Each path below is one point turned by a fixed rotation once a step. After each direction that follows a path, write how fast that rotation turns it, in deg/step (0 if it stays still).
Each turn is a multiple of 5 degrees from 10 to 175, or 0.
Each row of a path follows its step; steps can be skipped.

step 2: [  9   5 -11  -9   0  29   9   7  16 -17 -18  35 -11  32  -5 -20 -28 -19
   5  -3  39   1 -16  23  22   2  19 -14 -34  12   3 -24   2 -21   9  45
   1 -48 -28]
step 7: [  7  23 -16 -23 -14  41  -7  20 -23  29  27  -8 -18   9  13 -38  -7 -10
  21  30  36  26 -26   1   0  -1   4 -32 -14  18  33  24  20 -30  10   3
 -18   0  13]
step 8: [ 23  20   2   2  -5   8  20  -8  30  27  10 -21 -18   5   3  22 -22 -48
 -25  -4   8 -31 -23 -15 -16   6  17  -2  -4  45  25  -2   3  12  19  54
  -2  -2  14]
step 9: [-18  14 -36 -22  10  12   9  18 -42  -2 -28   5 -16  18 -32 -24  -6 -26
 -14 -16  13 -12  13   8 -12  15  11  -5  22  -6  42 -18 -39  25  35  14
 -21   2  12]
step 10: [-26 -22  46 -11 -24  50 -14 -10 -16  -5   6  26   3  12 -13   5  16 -31
 -15 -12  -9  -1 -14 -10 -17  27 -14  -5 -28  40  10 -17  -5  37   4 -10
 -36  -8  -9]
step 18: [-12  26  -6  -4  -2  13  -5 -11 -12  -4   2 -27 -14  17 -10 -13   4 -42
   9  41  45  25 -26 -23   1  14   7 -28   6  43  -4  32  28 -11  22  31
   0 -21   4]
step 19: [ 42   5 -16  -9  22  33  26   4  -2  33  14  -5 -13  20   2  -6 -26 -30
 -30  -6  17 -52 -32  11  -1   4   3 -22  -5   5  18  17 -30   1  25  11
 -29  -4  13]
step 23: [ 15 -17   7   4  31  22  22   5  -2  29   5   7  -1 -10   4 -19 -12 -30
  28 -14  25  12 -25 -33 -22 -16  49  14 -46  21  -4 -15  11 -27  11  14
   3 -30  -7]
step 24: [ 40  -6 -26  -7  -5  -4   4  39 -15 -13  11 -12 -40 -45  24 -10  10 -29
 -10  -9  34   4  23 -15  16   2  -1 -25  -2  21  31  -2 -20  11  25  35
   3 -19  -9]
[-15   3 -10  13   5  -7  -2  -4 -17   5  -7 -10   1   0  10  -1  10 -10
   1 -10   6   6   7  -4  -5  -3   2  -6   3   1  -6  -2   0  -2   4  -4
  -4   5  -9]
125
[  6  -9 -17  13   0   8  10   1   8  -2   8  -5   4   1   1   5   1  -6
   4   4   8   7  -1  -4   7   0  -7  -1  -3   2  10   9   4 -15   3  -5
  10 -11  -2]
65
[ -2  -8 -10   2   5  13  -4  -3  -2  -7   5  -5  -8  -8  -3  -3  -4  -2
  -7   0 -15  -3   4   2   2  -1  -8  12   7   3  -6   3  -3  15   5 -14
  -9  -7  -7]
70
[ -1   1  -3   0 -12  11 -14  -2   8   4  -6   5  -2   6  -3  -8 -10  -2
  18 -15  -6  17  -5   9  -3   2  -4   0  -2   0  -1   0   0  -5   3  -1
  -4   5  -4]
140
[  0   9  -2   4   9  13   2  -9   2  -1   0  -5 -19  -2   5   2   0   3
   2  -4   8  -8  -7  10  13  -1  -1  -3   2  -6   7  -3   4   6   3  13
   8  12  -6]
65
[  2  -4  -5  11  -4  -5   4  -8   2   2   1   6 -10  -9 -13  -8   2  12
  -7  -8   8   7   5  -4 -15   2  -3   0 -10   4  13  -4   5   9 -10  -1
  -1   3   2]
25
[  1   8  -7 -13  -1  -2  -7   5  -6 -18   6  -6  -4  -8  -2  -8   8  -1
   9   9   0  10   5  -9  -3  11  -9  -3   7  -4   4   2   0  -1   3   2
   5  12   9]
170

step 0: [ -6  -4 -14   4   1 -41   5  24  -9  -5  11 -39 -25 -17 -37  43   6   5
   1  20  -9 -24  28 -25 -19  19  43   5  17 -11  15  27 -35   8 -10  13
 -47   1   8]
step 3: [-40   0  -2  19  20 -26   9  15  28   8  22 -22  20 -17   4 -24  14 -22
 -19 -27 -27  -4  23 -29 -20  14 -19  -2  -4  63  20   5  10 -20 -35 -12
   6 -30 -10]
step 4: [  0  30 -27  24 -13   9  26  20   2  -7  19 -17  -6  -1  30  14 -14 -27
  10 -10  31   1   8 -38  38  12  50  29  -8   5 -15   6   7  13  -1  15
  16  47  39]
step 7: [ 19   5   7  -2  13 -15   4  -8  18  14 -32 -35 -19 -20 -59 -20   3  -5
 -29  -2  22   9  55   7 -24  11  31  35   6  24 -10  27  -4  20   0  22
  13   4  -2]
step 8: [ -7  21  13  15 -22   0   2   1  -5  41 -11  14   4  -1   9 -11   2  24
 -12 -34 -35 -36   3 -21  18  36 -27  15  16  28   2 -41 -12 -10 -13  35
 -22  31  43]
step 9: [-65   4 -22  29 -11  -3 -17  -8 -11  -3  -2  10  -1 -22 -28  32  -3 -34
  -9  -7   8 -11   7  15 -21 -23  26 -44   3   9   2  -3 -11  16  -1 -20
  36  43  25]
step 14: [ -8  22  34  19 -15 -15 -14  -5  12  14 -12   8 -12 -12  -1  -9   8 -33
 -28 -17   2   7  33  32 -21 -12 -21  36 -30  10 -35 -18  16  36   4 -12
  41 -31  36]
step 19: [ 30  -5   5  54  -9 -62 -22 -22 -15  11  24 -16   6  -2  10  -5  22   4
 -25 -10  11 -24  33 -14  21  24   0 -17   2  39  -9  20 -27  25   2  10
  -2 -23  -4]
step 24: [-16 -41  27  36 -15 -32  10 -52  16  34 -10  25   8  -4  36   0   7  14
  18 -27 -21 -27  18  14  19 -10  24 -10   1 -21  13 -19  22 -17  14  12
 -20  20  -1]
[ 6  6 -4  4 -2  0 10 -7  1 -7  2  9 -3 -6 -2 -8  8  3 -5 -6  2 12 10 -4
 -2  5  2 -7 11  7  5 -4 12 -7 21 -1 -5 -7 -6]
85
[ -2  -2  -6  10   5   5   0   0 -12  11  -2  16   0   1  -2 -12  -7  -8
  -2  -3  -3  -3 -12   1  -1 -16   9  -8  -5  -6   7  -3  -6   4   7   5
 -10   2  -1]
95
[ 12 -12   0   2   8   9  -6 -10   0  -5   5   7  -5   2   6   3  10   2
   0  -4  -2   6   0  -5  -8   6  14   3 -10   9  13  -2  -1   0 -14  -3
   1   3  10]
20
[  7   2 -15   5  -2   4 -13   4  -1  -7   5   0  -6   1   0   5  -8   5
   6  -3  -3 -17   3   0 -10   3  -5  -9   6   8   5   2 -16  -7   8   2
  10  -5  -3]
40
[  3  18  11   7   1   2   2  -1   6  -9  -2   2   3   3 -15  -4  -1  -6
  -9  10 -10  -1   9   2 -12  -4  -5  -2 -13  -1   6   7  -5   2  -7  -9
  -2  -4  -3]
160
[  1  -5   2   5  -3   7  12   4   1   3  -5   3  -4   4   7   8  -8  -6
  -2  -1  -5   7  -2 -10  -5   6 -15   9   0  -4  10 -13  -3  15   3   6
   8 -12   1]
170
[ -1   3   0 -13   6   4   8   7  -1   9 -21   3   1   7   3   1   1  13
  -6   5  13  -7  -4   1  -3   7   8   1  -2   5   8   3  -7  -1   4 -13
   0  -7  -6]
70

step 3: [  9  -5 -18 -30   7 -33   0  14   6  34 -26 -26  -4  17 -12  -2 -34  17
 -30  27  -9 -11 -18  -6 -48  -9  -8 -18   4  -6 -30  -1 -42 -18 -26  -4
   4 -19 -10]
step 7: [-10  -2  -6   9   2 -16 -15  24  17  29 -12  31  -3  -6   0  -1 -24   8
 -15  13  27  45  29 -54  -6 -29  -2 -20  -1  10  19  11   9   4 -18 -42
 -28   9  14]
step 11: [-16 -33 -15 -38  11  41 -27  18 -17  -3  32  -8   8  -7 -20  25 -33  10
 -10  37  11  27  -7 -16  31  21 -19  21   1  -4 -16 -13   1  -7 -34  -8
  -5 -11   1]
step 13: [ 19 -25 -17 -18  -1  14  12  30  -9  42  -1   8  -1   0 -21   7  -2  13
 -36  27 -10  -9  31 -26 -15 -38 -16  -7   3  21  -1  -9  38  33 -44  -1
  -5  14  -1]
step 17: [-30  -3 -16 -10  13   7  12  -8  38  33  33   0  11  -1   6  45 -44  -1
  24  19 -12  36   1 -35   2   3 -19  20 -18   8   4 -23  -9  20  -6 -11
  12 -24 -22]
step 19: [-17 -20  -8 -18  -4  33  25   3   6  26 -22 -10   1   6  -1   9  -6  -8
   7  39  25  -4  22   5 -51 -45  -2  42  12  21  -2 -15  -9  15 -10 -21
 -21  15 -22]
step 20: [ -4  -3   4 -42 -10 -13  -8  16  14 -11  -4   1 -67 -22 -31  -4  37   6
   1  11  -3   9 -16 -30  -3 -15  17  18  26  13 -25  11  16 -16   1 -24
  32   8 -22]
step 21: [ 11 -43 -19 -16 -13 -26 -26  -4 -16 -21 -16  16 -16  13 -10  16   2  -2
  17  25  54   7 -14  -9  -5   3 -27  24   5   2  42 -43   4  24  -6   7
  -4  -2 -18]
step 25: [-22 -20  29   5 -13  34  -2   5   5 -14  17 -16 -23 -19   0   4 -28  16
 -11  54  -4  -1  10  31 -34 -47   2  -2   4   2  23 -10   0  27  12  26
 -17 -24  -7]
[ -7 -10  -6 -11   2  -1  -9   1  -9 -15  -5  -1   8   7   0  -2  13  -3
   5  -2  -1 -10   4  -3   4  -5  -3  15   6   1  -1  -3   3 -12 -12 -11
   3  -6  -1]
35
[ 11  10  -1  -1  -4  -3  -1  -7  -6  -6  19   4  -9  -1   6 -11  -3  -7
  -3  -8  -2  -4  12   3   2  -8  -1  12   7   0  -2 -13  -6   4  12   1
  -1  -3  -3]
175
[ 10   5   0   4   4  -6 -12   7   6   2 -16  -5 -11  -7  11  -1   7  11
   2   7  -3   2  -2   8  -2 -16  -7   5   8   5  -1  -2   6   4   3  -3
  -1   7   8]
60
[  0   1   8 -12   9  -7   0  -4  -1  -7   2  11   4   6   0   0  -5  10
   4   0   7  14 -11  12   5  10  -2   6  -5  -5  -7 -12  10   2   4   1
  12   5   5]
115
[ -7  -5  -1  -1  -1 -12   1   2   7  -4   5  -7  -4 -10  20  -3  -2  -5
  -3   1   2  -3  -9 -11   4  -7   6  -4  -7 -15  -3   4   4  -1   4  -4
  15  -3  -7]
130
[ -4  -7  -4  14   3   2  -4   0   5  -9  -5  -5  -3  -2 -13  10  -5  -3
   7 -10   2  -4  10  14   1  -3   5  -8   1  -7  -8 -10   8   9   5  -7
   4   1 -12]
175

step 1: [ 36  27 -20   8  32   1   8 -17  -8   0  32  -4 -36 -19  17  33 -15 -21
 -51  -8  -2 -26  12  19 -27 -13 -40 -24 -14  -2  13  15 -21  16 -33 -17
  18  15  -6]
step 9: [-10  -4 -17 -25  43 -14 -12 -15  -9  37   9  49 -28 -43  10  31 -31 -29
   1   0 -10   8   2  34 -23   7 -13 -12   5 -20  -6  15   5   9  10 -31
  42 -17   9]
step 13: [-43  15 -17  -7  45  10   0 -18  27  24  12 -16 -27 -27   7  -7   2  -7
   4  -2  34 -23  -6  60   9  41  -2 -12  11 -13 -25  12  17  35 -10  22
   2   1   1]
step 14: [  0  23   1  -2  -1  -9  33   0  -1   1  18  47 -18 -46  31  34  -5 -27
   9   3 -18 -39  40   0 -27  10  10 -15  16  -1  17   6 -20  27  12 -45
  19  13  -7]
step 15: [-51   8  -7  21  -9   0 -14   5   6   2  -7   8 -27   7  14 -42  23  25
  -6 -19 -13   4   1  20 -49   1  20 -35  -2 -61 -18  27 -11 -10  23  -4
  24  11  -2]
step 21: [-32  -3  -1   7  12  -3 -26 -27  47 -21   6  16 -56 -44  18  20  25   7
  28   5  -7  21   3   4  21  10  20  -6  12   5 -21   1  19  14  13  38
   5   8  46]
step 22: [ -9  10  -5 -33  13 -20   4 -12   3 -23 -28  19 -17 -52  34  10  -8  12
 -21  16  41 -12   0  14 -14  27 -42 -17  33 -14 -11   0 -10  -4  -8 -56
   5   4  -2]
step 23: [-45  21 -21  -4 -42  15   5  15  17  -6 -44   9 -32  -2  50 -23   5 -10
   0 -31 -12 -18   4  14  -1  12  35 -10 -21   4  15  -4 -16  21  -5  -7
  12  45  18]
step 25: [-21  12  23   8 -15  -3  -4 -11  29 -24 -13  19 -20 -16  44   2  19  -9
   3   8  39 -18 -38 -23   8 -21 -30 -36  11   1 -20  25 -15   2 -29  45
  38  13   6]
[  8  -1  -3   7  -1  -3   2  15  11   1 -10  -7   3  -6   6  -9  -3   0
  -4  13 -10  -4  -4  -4  -3   5  10  -2   8  -6  -5 -11  -8  -5  10  -9
  -3   6  -9]
90
[  6  -4   7  -2  -1   5  -9   1   6   6   1   0   2  -5  -8   1   0  -5
   1  13   0  -2  -1   6   6   4   2   0  15   6 -11   1   1 -15 -11  15
  14  -2  11]
85
[  2  -1   4  11  -5   2   2  -8   5 -10  -9  -1  -2  10  -5  13  -6  -2
   2   1   0  -3  -4  -3  13  -4  -7  -8   3 -13 -15   4  -2   1  12   4
 -11  -9   6]
80
[ -7  -1  -7 -18   7  -9 -10  -4   5  -4  -7  -8   9  -8   8   1  -7 -11
   5  -6   5  -2   5  -4   7   6   0  10   7  -4  -2  -8   4   6   0   3
  -5 -13  -3]
80
[  5   0  -3 -10   0  13   4   1   7   6   8  -1  -9  -1 -12 -15 -10  -8
   8   1  -8  -4   5   5  -6  -9 -10   2   1  -1  -2   8   2   4  12   1
   0  -9 -11]
10
[  5   5  -5   7  -6   3  -8   2   4   1   3 -12 -11   2  -6  -9   9  -1
  -5 -10  -2  -8 -12  -4  12  15   1   0  -8  -1   0  -1  -5  12  -6  -2
  11  -9   0]
145

step 1: [ 18 -21  -7 -41 -18  29  17  22  10 -20 -29  10   5  17  21 -14  30  22
   2 -34 -13 -14 -27   5  28  -6 -13   5  47  -9  45  26  38 -27 -15  14
  16 -10  17]
step 2: [-11 -27  14  -1 -10  14  29  11 -18 -35   8 -44 -25  44  14 -24  44 -21
 -15  -3 -10  14  -6  33   6   9  46   9   5  19   9 -10  30  13  30  13
  37  -1  -7]
step 6: [ 53  13  22  24  10  -1  39  31   4  -1 -11   5 -13  44   2 -33   9  -7
 -24  -2 -18  41   8 -17 -19   4 -19  13   3   0  20  -7  25 -21 -35 -28
  41 -13   1]
step 9: [ 41  -6   3  -7 -23  12  -9   9  -7   7 -29  16  -7  17  53 -29   2 -18
 -22 -50 -23   1   3  11  52 -12  17  29   6 -30  -7 -17  27  15 -23 -15
  19 -10  25]
step 10: [ -8 -26  32  14 -14  39   2  -1  18  12  20 -46  -8  18  12 -60  12   2
 -45  -1  32  26  14  23  23  -5  16  14   9  26  -8 -13 -15  16 -10 -38
  10  -5 -15]
step 16: [-19  24 -16 -15  -1  13   4  39 -28 -11   8  13 -34  30  20 -25 -18 -36
 -14  27  28   7 -17   1  14 -16  -5  -9  50 -34 -22   8  13  18 -41  30
  26  10  -8]
step 21: [-24  -6 -23   6 -15  36  26  11  11   7  15 -11 -13  27   5 -34  13 -17
   3  18 -18   8 -42 -18 -15 -14   4 -17 -14   8 -34  32 -47  11 -22 -49
  29  -3 -26]
step 22: [ 29   9   0 -18   5  33  37   4  20  44   5  17 -11  25   1  14  10  11
 -32  10 -37 -23  -6 -31  -1  -3 -16  -9   9 -41 -13  -8  15 -56   1 -27
  36   7 -17]
step 24: [ -8 -17 -24  11   0   3  16  15 -32  25  -9   5 -33  26  33   9   8 -31
 -40   1  22  20   9  14 -13  -8  33 -35  -2 -14 -10  27 -42  34 -45   5
   0  20  26]
[ -3   0  18  11  -5   5  -5  -2  14   6   0   0  -6  -3  -2   3   1   5
   6  -8 -11   1   1   3  -7   4   2  13   3 -14   3  13   1   9  -4  11
   3   3  -4]
135
[ -4  -5 -10  -3 -11   2   8  -8   3  11  -6   4  -2  -4   2  -8  -4  -1
   9  -7  -9  11 -20  14   1  -5  -2   3  -4   2   6 -11   3  -5  -7  -3
   2   1  -5]
90
[ -3  -9  13   5   2  15  -8   5 -13   3   2  -7  -4  -7  -1  -1   2   4
  10   3   2   4  -9  -2   5  -3   7 -10   0   3   1  -5  -4   8  12   1
  -1 -18  -5]
135
[ -6  -1   4   3   0  -5  -8   9  -1   5 -10 -12   5  -8   7  -4  -5   4
  -4   0   0  18   4  -4 -19   2  -3 -10   1  -2   1  -3   3  -9  -3   1
 -10   6  12]
55
[  5   2   1  -1   8  -1   0  -2  -3  -5 -11 -14   6   1   7 -10  15 -11
  16   0  -1  -5   8   4  -3   1   3  -4  -5 -10   7  -2  -9   4 -10  -9
   8   2  -3]
95
[ -9   0   0 -16   4  -5  -8   3  -9  -8  -6   3  -9  10   4   2   1   0
   2   4  -8   5   2   2   9  -1  -1  10   2 -16   6  -1   4 -10   3   3
 -16  -4  -8]
100
[  9   7   7   1  -5  -3  -4   9   5  -4  -1   1   0   3   2   7  -2  -9
   2   2  -5   5   2  11   0   0  -2  -5  -7  -8 -22 -14  13  -3   9   1
  12  -1  -5]
110
